One vector is turned by the same rotation once a tick. Each row is the vector after some number of ticks, and that number follows the row.
The counts run from 0 to 264.
[ 83 107 141  89 115 180 162 112 107 122 144 121 127 112 114  66 117 119
 145 140 141 168  93 160 124 139 151 154 126 141 145 141 107 102 131 143
 161 135 156 114 131 119 176 124 122 150 134 148  99 170 146 154 108 115
 172 118 128 119 133 124 101 101 124  98 121 122 148 144  64 122 145 146
 147 147 130 106 185 163 134 185 174  90  82 135 136 129 129 168  72] : 108
[ 80 127 136  92 124 193 190  98 126 112 152 130 136 118 117  81 146 117
 149 150 130 176 121 134 105 149 121 159 129 142 139 114 110 113 147 118
 158 136 164 128 126 122 121 119 148 147 132 130 116 172 171 151 114 117
 144 134 111 102 129 113 115  83 112  81 118 102 167 144  56 137 122 136
 134 151 125 106 169 165 109 165 155  88  68 143 110 143 132 158  87] : 200
[ 76 133 116 108 118 183 176  83  79 140 146 127 125  98  84  66 123 122
 157 168 147 171 108 163 118 141 133 118 148 137 148 125 137 104 138 138
 125 147 156 124 138 123 142 125 132 156 106 122 117 163 141 164 123  86
 141 122 103 116 145 124 110  81 125  92 124 103 158 129  64 123 128 134
 141 118 122 108 159 133 116 171 181  94  77 140 116 130 163 152  91] : 224
[ 76 136 113 112 134 173 179  88  99 134 157 114 133 100  83  74 128 122
 142 171 149 170 127 169  94 162 124 113 128 132 137 112 133 114 138 136
 132 158 157 123 156 122 129 136 128 161 110 120 107 157 162 160 126  89
 149 125 110 100 149 123 115  91 118  84 116 101 160 139  68 137 138 155
 131 114 112 101 157 146 127 175 161 100  71 145 107 135 146 135  90] : 76
[ 88 124 137  99 122 186 168  94 119 124 164 136 125 126 113  83 138 111
 157 142 141 171 107 149  94 159 117 144 133 136 155 128 131 142 128 115
 159 163 170 107 153 127 157 110 144 162 133 134  97 165 151 154 113  93
 165 144 131 120 132 114 103 100 119  87 117 118 156 140  57 153 152 152
 133 138 121 104 175 155 135 185 147 116  63 142 147 146 132 157 100] : 187
[ 84 127 140 101 105 179 173 107 122 113 154 137 145 114 117  58 143 110
 145 141 130 186 106 134 116 146 134 152 130 137 134 129 110 127 139 118
 161 137 179 125 135 131 134 117 160 154 142 135 101 186 152 151 119 108
 161 139 122 118 119 117 118  92 132  83 122 112 147 158  59 146 144 138
 128 159 126 110 180 153 124 163 156  86  73 143 144 138 131 151  80] : 43
[ 75 121 107 114 110 169 166  88  93 146 153 134 139  99  95  48 124 114
 134 157 157 173 114 177 116 153 145 129 130 138 139 127 122 124 143 136
 124 156 175 132 153 125 153 141 145 158 110 125 103 172 152 164 110  87
 166 129 111 117 141 135 113 105 123  88 126 113 143 131  72 152 149 148
 136 128 116 102 170 144 131 164 164  94  76 136 145 120 147 136  83] : 234
[ 77 131 135 104 135 186 190  86  95 120 146 114 131 110  88  80 132 124
 150 170 134 168 117 166  95 157 119 124 131 133 143 111 135 103 136 141
 142 147 148 127 138 120 129 132 125 160 119 127 108 158 162 160 125  97
 140 114 117 102 145 121 108  84 125  83 126  92 161 141  59 120 121 151
 135 119 116  97 154 145 116 170 177  99  87 147 100 137 142 153  83] : 70
[ 82 132 142  94 118 188 190 100 128 125 150 114 127 111 105  81 125 117
 140 147 149 168 110 152  92 153 120 140 139 134 153 120 126 109 125 139
 161 156 162 111 128 110 140 119 134 155 116 146 115 166 164 143 124 109
 141 132 124 107 125  99 124  81 113 101 131 102 151 132  41 118 142 160
 131 149 101 118 161 148 124 184 163 103  81 144 132 163 113 161  83] : 58
[ 72 131 115 108 129 179 173  78  86 140 149 127 129  99  90  65 120 121
 151 161 139 165 110 170 113 147 124 116 148 137 146 126 139 102 134 132
 126 155 148 116 151 122 153 129 124 160 107 119 109 165 137 162 132  80
 146 129 113 112 146 125 107  92 124  95 120  99 156 126  68 132 138 148
 150 115 116 100 161 135 120 174 180  97  76 138 121 129 158 152  93] : 226
[ 82 111 123  93 110 173 163 109 121 138 154 122 123 102 112  58 104 115
 146 139 159 166 100 163 131 141 147 140 140 141 144 139 109 112 136 138
 148 141 162 106 136 111 185 126 126 146 120 138 110 167 147 155 117 116
 176 125 119 123 125 120 109 102 114 103 120 123 149 135  60 137 161 151
 147 146 123 111 182 163 140 191 160 100  65 133 142 134 129 155  90] : 102
[ 86 127 138  95 104 185 188 102 126 130 156 120 123 109 105  84 124 120
 145 151 160 173 107 143 107 150 122 139 140 136 151 119 130 113 130 136
 163 150 162 111 126 114 140 110 136 152 120 145 123 168 168 147 120 110
 138 138 118 113 127  98 127  73 109  97 128 104 155 134  38 117 146 146
 129 160 109 129 165 144 125 182 159 103  73 144 129 163 121 154  88] : 56
[ 86 123 138 105 120 181 174  87 106 116 163 132 124 130 104  73 140 118
 163 147 132 170 107 146 105 152 121 133 144 128 153 130 134 130 121 114
 152 154 156  98 149 133 157 109 149 160 143 123  91 163 143 163 124  91
 170 134 132 119 129 123  88  88 136  85 122 116 154 143  65 153 151 142
 132 128 132 102 179 150 133 176 157 109  65 144 144 143 143 157 101] : 182
[ 73 129 118 108 123 182 172  82  83 143 151 128 127  97  86  71 120 124
 154 164 140 167 108 169 117 143 128 117 147 136 148 131 139 103 137 136
 128 149 151 119 145 123 149 127 125 155 106 117 118 165 138 163 128  82
 141 129 110 117 147 125 110  87 126  95 120  99 160 127  66 126 133 138
 147 120 120 105 161 132 119 175 183  96  72 137 118 130 161 153  92] : 225
[ 90 135 125 112 119 185 161  95  82 138 161 130 117 104  92  49 128 121
 161 153 132 174 100 152 112 139 155 111 136 140 142 142 119 106 124 149
 132 129 168 124 132 121 146 125 152 160 123 132  98 161 135 165 115 108
 167 116 118 130 140 124  84  98 146  96 117 115 149 136  63 138 131 133
 127 121 137 110 183 137 137 161 182 110  64 137 126 140 151 166  93] : 22
[ 76 151 123  99 129 190 177  99 107 141 149 111 124  95  98  70 117 118
 141 156 140 173 113 156 100 145 144 134 145 140 151 130 117  94 129 149
 148 144 168 129 124 109 124 132 136 148  94 140 128 162 144 145 122 102
 134 131 111 110 143 100 122  88 120 111 124  98 159 133  50 114 131 150
 132 132 107 115 160 149 117 185 180  97  80 133 122 152 134 166  81] : 214
[ 81 128 137  97 109 169 170 105 107 119 161 122 130 120  89  84 132 122
 141 155 152 171 115 158  98 155 136 140 112 125 151 115 115 110 113 122
 167 161 149 102 142 131 134 123 129 165 137 143  86 162 152 148 106  97
 159 132 108  91 146 116 112  86 111  93 103 131 144 147  78 125 152 140
 128 140 118 114 182 158 128 187 151  89  81 152 125 159 136 148  70] : 121
[ 96 119 132 104 110 181 171  92 106 121 164 140 123 128 102  77 141 117
 166 150 148 176 108 145 107 151 122 136 139 132 153 123 135 143 129 112
 150 156 165 103 144 133 153 101 153 161 140 129  97 163 151 163 109  93
 167 136 122 123 130 121  99  85 126  82 121 120 156 143  59 154 150 137
 125 137 135 111 179 151 136 177 146 109  60 143 142 143 146 150 101] : 184
[ 77 125 141  92 111 182 198  98 137 114 153 123 131 116 110  78 131 117
 145 147 142 170 113 138 107 153 113 142 144 134 147 115 126 108 128 119
 165 150 155 102 131 118 143 112 139 153 132 140 115 175 163 147 138 112
 146 136 120 103 118 103 123  75 114  92 126 104 155 140  50 131 149 148
 134 157 109 121 168 149 116 175 154  94  72 148 129 164 124 152  89] : 53
[ 79 106 130  94 103 167 179 105 132 135 166 126 118 103 111  58 116 122
 137 145 136 165 113 157 134 153 137 143 136 131 137 135 130 110 137 128
 155 140 150 103 143 120 172 134 132 149 132 122 104 185 159 160 132 113
 177 143 116 112 132 127 102  86 117  91 111 116 150 143  68 146 148 131
 152 153 124 110 189 155 120 163 159 106  54 148 136 138 137 144 100] : 248
[ 79 129 141 103 113 181 171 107 124 116 155 139 144 114 120  59 141 109
 141 136 126 184 104 137 109 148 130 152 131 138 131 132 109 124 137 119
 162 139 180 126 143 130 139 120 155 156 139 137  95 187 148 152 122 103
 163 145 128 120 120 116 116 103 130  85 120 110 147 154  61 148 145 147
 130 155 123 104 179 153 124 166 156  89  73 142 146 140 128 155  77] : 42
[ 84 140 150  87 109 182 164  99  98 119 166 124 110 112  99  85 129 103
 168 148 138 181 101 145 120 159 138 140 135 123 152 121 121 119 134 121
 149 150 156 120 130 124 110 133 159 160 117 116 107 174 149 147 108  85
 138 137  92 102 142 111 118  84 123  80 121 104 147 146  67 132 121 119
 154 122 127 106 171 147 126 160 163  95  80 168 111 162 141 151  94] : 134
[ 83 127 125 108 118 179 154 101 113 134 165 147 137 106 109  63 137 117
 145 141 134 178 103 143 107 149 126 129 127 146 138 133 122 135 127 117
 153 151 171 114 161 131 158 111 136 171 132 132  88 176 137 157 120  96
 167 149 126 126 132 118 108 112 127  86 108 122 152 145  66 153 160 152
 130 148 118 108 184 141 138 181 153 106  56 137 144 142 139 150  90] : 35
[ 79 109 142  91 112 173 176 102 105 110 152 125 129 123  97  83 130 125
 148 152 140 167 110 156 113 143 132 143 119 132 146 120 115  99 121 125
 165 147 137 103 133 131 155 114 119 159 150 146  88 164 152 154 112 107
 165 121 120  95 139 127  99  83 119  90 108 127 150 147  76 119 143 137
 138 143 129 107 185 161 123 181 163  83  79 146 117 142 142 159  70] : 115
[ 71 140 121 111 131 181 184  77  86 126 141 122 134 107  86  62 125 118
 156 164 136 168 112 167 110 141 130 122 148 132 146 121 127  91 134 136
 127 148 154 121 131 120 136 130 136 152 107 127 112 158 140 163 129  90
 143 113 106 106 136 122 107  85 130  93 131  99 156 132  69 127 128 141
 138 115 123 100 157 143 112 167 186  87  84 141 115 131 156 159  85] : 222
[ 81 128 134  87 122 195 184 103 126 125 157 127 125 107 116  88 137 118
 149 152 135 175 122 131 113 147 121 148 134 146 143 119 120 112 144 124
 162 136 158 125 128 123 125 113 138 148 129 128 128 174 167 149 119 116
 137 144 108 110 139 108 120  75 108  88 111 102 172 141  48 129 122 131
 139 155 123 114 170 158 109 175 158  94  56 142 106 146 138 162  93] : 202
[ 72 119 132  94 118 182 178  86 112 142 161 115 110 104 125  73 131 109
 133 148 127 164 114 150 115 151 146 143 129 146 144 132 112  94 137 136
 143 137 153 141 127 112 129 152 149 153 123 121 124 174 171 141 114 104
 144 143 114 111 153 129 111  95 115  86 124  96 153 119  58 139 116 136
 158 131 106 105 177 151 119 156 177  84  71 149 105 149 128 166  93] : 1
[ 80 131 126  97 131 185 164  91 111 135 154 123 120 100 119  67 124 102
 145 139 145 167  99 151 109 153 141 126 132 149 138 125  95 106 141 133
 127 145 164 135 142  99 141 146 150 164 111 128 118 167 160 143 116 106
 149 125 108 113 135 115 124 118 114  83 133 101 145 114  60 145 132 163
 157 123  99 100 167 151 145 169 171  91  69 150 105 158 115 161  92] : 148
[ 82 142 150  96 112 171 162 108 108 121 165 116 123 117  97  81 128 109
 143 150 140 179 112 158  94 161 142 145 117 123 150 117 111 115 115 127
 166 161 164 113 140 127 116 136 144 164 122 142  88 167 144 141 105  90
 151 137 110  94 146 110 117  96 119  94 110 120 141 150  75 128 140 145
 132 126 111 104 176 157 128 180 157  95  89 157 132 164 130 154  70] : 126
[ 82 136 109 112 126 173 168  97  95 149 161 117 127  92  84  70 124 123
 140 171 158 176 125 170 101 162 137 116 125 137 140 119 132 121 141 141
 132 148 168 132 153 125 127 135 129 159 105 119 116 161 162 158 116  86
 147 133 106 112 154 121 120  90 116  88 112 105 157 141  60 140 139 148
 131 119 115 107 164 144 132 178 161 107  67 140 112 131 150 132  93] : 78
[ 96 124 133  96 114 190 164 102 115 129 163 142 131 121 115  81 141 112
 155 146 151 181 108 142  95 155 127 151 124 140 150 126 120 150 138 121
 158 153 185 124 142 126 141 110 156 159 129 137 104 165 163 154  95 103
 159 139 121 124 133 112 110  98 116  86 120 117 155 142  49 149 145 144
 125 148 125 107 173 157 135 181 146 111  65 144 144 142 127 154  94] : 190
[ 87 130 124 116 125 183 170  86  87 121 158 139 131 113  89  51 135 122
 165 153 127 172 106 147 113 140 136 114 136 141 136 131 125 112 125 125
 133 140 160 115 145 127 152 117 149 168 135 128  86 159 134 172 124 106
 172 112 117 123 128 131  84  99 143  85 118 119 151 139  72 146 139 137
 124 121 138 106 183 140 130 158 174 104  63 138 123 137 155 158  92] : 26
[ 88 122 117 112 112 178 158 100 103 134 167 151 137 105  98  59 137 121
 153 149 145 180 106 141 110 146 130 121 126 145 139 129 124 135 132 119
 142 149 172 114 156 133 154 105 142 171 136 131  92 168 140 163 114  99
 167 140 117 129 133 121 109 102 128  84 106 127 152 140  64 153 157 139
 125 144 129 114 183 139 141 175 151 106  50 139 135 138 150 145  94] : 33
[ 79 113 115  94 111 171 168 104 120 137 159 120 116  95 111  57 106 115
 157 146 149 166 105 160 142 145 142 130 151 138 141 136 122 111 149 126
 139 138 153 103 143 116 176 126 131 140 117 113 115 176 147 161 134 107
 175 131 111 120 126 122 111  91 116  93 117 115 154 140  64 147 152 137
 157 137 130 109 180 156 135 180 158 101  51 137 131 126 146 144 107] : 96
[ 82 122 123 110 127 180 162  89  99 126 162 144 135 111  98  60 134 121
 154 147 126 169 105 146 110 146 123 119 133 142 136 130 129 119 125 118
 141 149 156 109 161 129 164 112 133 172 135 128  84 169 131 164 129  94
 172 133 123 122 134 124  93 106 133  84 106 121 155 138  73 152 152 146
 134 130 130 104 182 140 136 173 165 106  53 138 128 139 150 155  97] : 30
[ 85 113 126  96 110 175 170 108 117 124 147 123 132 111 109  52 112 114
 147 140 158 168 101 164 124 139 151 147 136 140 143 131 100 106 135 137
 148 143 165 108 131 113 176 126 135 147 125 145  99 163 151 156 112 121
 180 109 122 114 119 122 109 103 117  96 125 125 140 139  67 136 158 153
 139 143 124 108 180 168 140 184 160  90  76 134 141 132 124 157  79] : 104
[ 82 130 144 100 130 190 180  92  92 130 147 113 123 105  93  85 131 124
 152 168 135 169 107 159  98 152 124 132 131 135 148 123 137 108 135 151
 149 141 155 132 133 120 130 126 121 158 117 133 119 160 163 153 116  97
 134 119 120 115 150 118 109  79 125  89 128  92 163 140  46 110 116 147
 139 125 119 103 157 141 118 174 185 104  89 145 106 139 137 160  86] : 68
[ 84 128 110 107 114 178 182  90 108 151 171 116 103  98  98  62 119 123
 141 157 148 161 124 150 112 147 153 108 135 144 146 129 123  88 119 144
 133 141 151 117 128 106 142 136 145 160 115 127 119 157 158 152 122 117
 161 133 106 113 147 120  99  84 115 100 115 116 149 114  58 138 137 138
 130 130 109 129 181 141 131 168 168 101  54 144 109 160 139 159 105] : 11
[ 70 143 124 108 134 186 181  81  88 129 142 118 132 104  90  65 121 116
 152 161 130 166 109 166 108 143 133 125 151 135 145 128 128  88 133 142
 132 146 155 123 133 118 139 133 131 154 104 127 113 161 133 158 133  89
 140 117 114 107 140 119 107  89 130  98 127  96 157 131  67 124 127 147
 143 114 118 100 155 139 114 170 188  88  84 137 119 135 151 163  82] : 221
[ 85 135 139  98 116 185 193  97 123 121 148 114 133 114 102  78 126 115
 142 152 152 170 109 150  92 153 123 140 137 133 150 115 123 109 128 142
 157 154 169 114 125 108 137 122 139 155 115 151 114 162 169 146 121 112
 142 121 123 104 125 101 123  82 114 100 138 100 149 133  45 119 143 159
 126 145 102 117 158 150 123 178 163 100  88 145 132 162 112 157  78] : 59
[ 83 107 141  94 109 179 173 105 105 113 143 123 134 122 104  67 125 120
 150 149 145 170  99 159 122 137 148 152 122 136 143 128 102 101 130 136
 158 137 154 113 125 126 162 119 128 149 145 147  94 164 155 158 104 116
 172 107 120 108 129 129  98  92 124  91 119 124 144 149  71 125 142 141
 137 147 135 106 183 166 128 179 168  81  84 140 126 129 133 162  68] : 110
[ 76 137 118 111 122 182 182  80  80 131 143 125 132 102  83  63 124 120
 155 168 147 168 109 164 116 140 133 120 147 135 148 121 131  96 138 136
 125 146 154 122 132 121 135 126 138 155 108 123 114 158 144 166 124  89
 144 113 104 111 137 123 109  81 129  94 128  99 156 129  65 124 127 137
 135 117 126 107 159 138 115 167 181  88  80 140 116 129 161 153  88] : 223
[ 81 128 107 123 113 166 173  95 104 142 169 109 118 108  97  51 126 123
 136 157 154 169 122 151 108 141 160 101 134 139 141 131 110 100 114 138
 136 135 161 116 137 123 146 119 149 161 134 132 104 159 148 154 123 104
 171 130 125 118 137 128 103  87 132  97 122 124 142 134  62 142 156 148
 109 129 114 131 186 141 147 180 162  86  66 130 130 150 143 156  87] : 167
[ 89 117 139  94 106 172 180 114 132 125 157 121 121 113 104  59 109 118
 140 140 148 167 107 158 116 154 143 146 130 133 145 129 115 107 124 140
 162 148 164 101 132 109 165 135 137 153 122 146  94 170 158 153 121 127
 181 123 114 104 123 113 102  95 115 101 116 127 139 139  64 135 155 147
 135 154 117 113 185 163 129 171 153 111  67 148 139 153 115 154  87] : 255
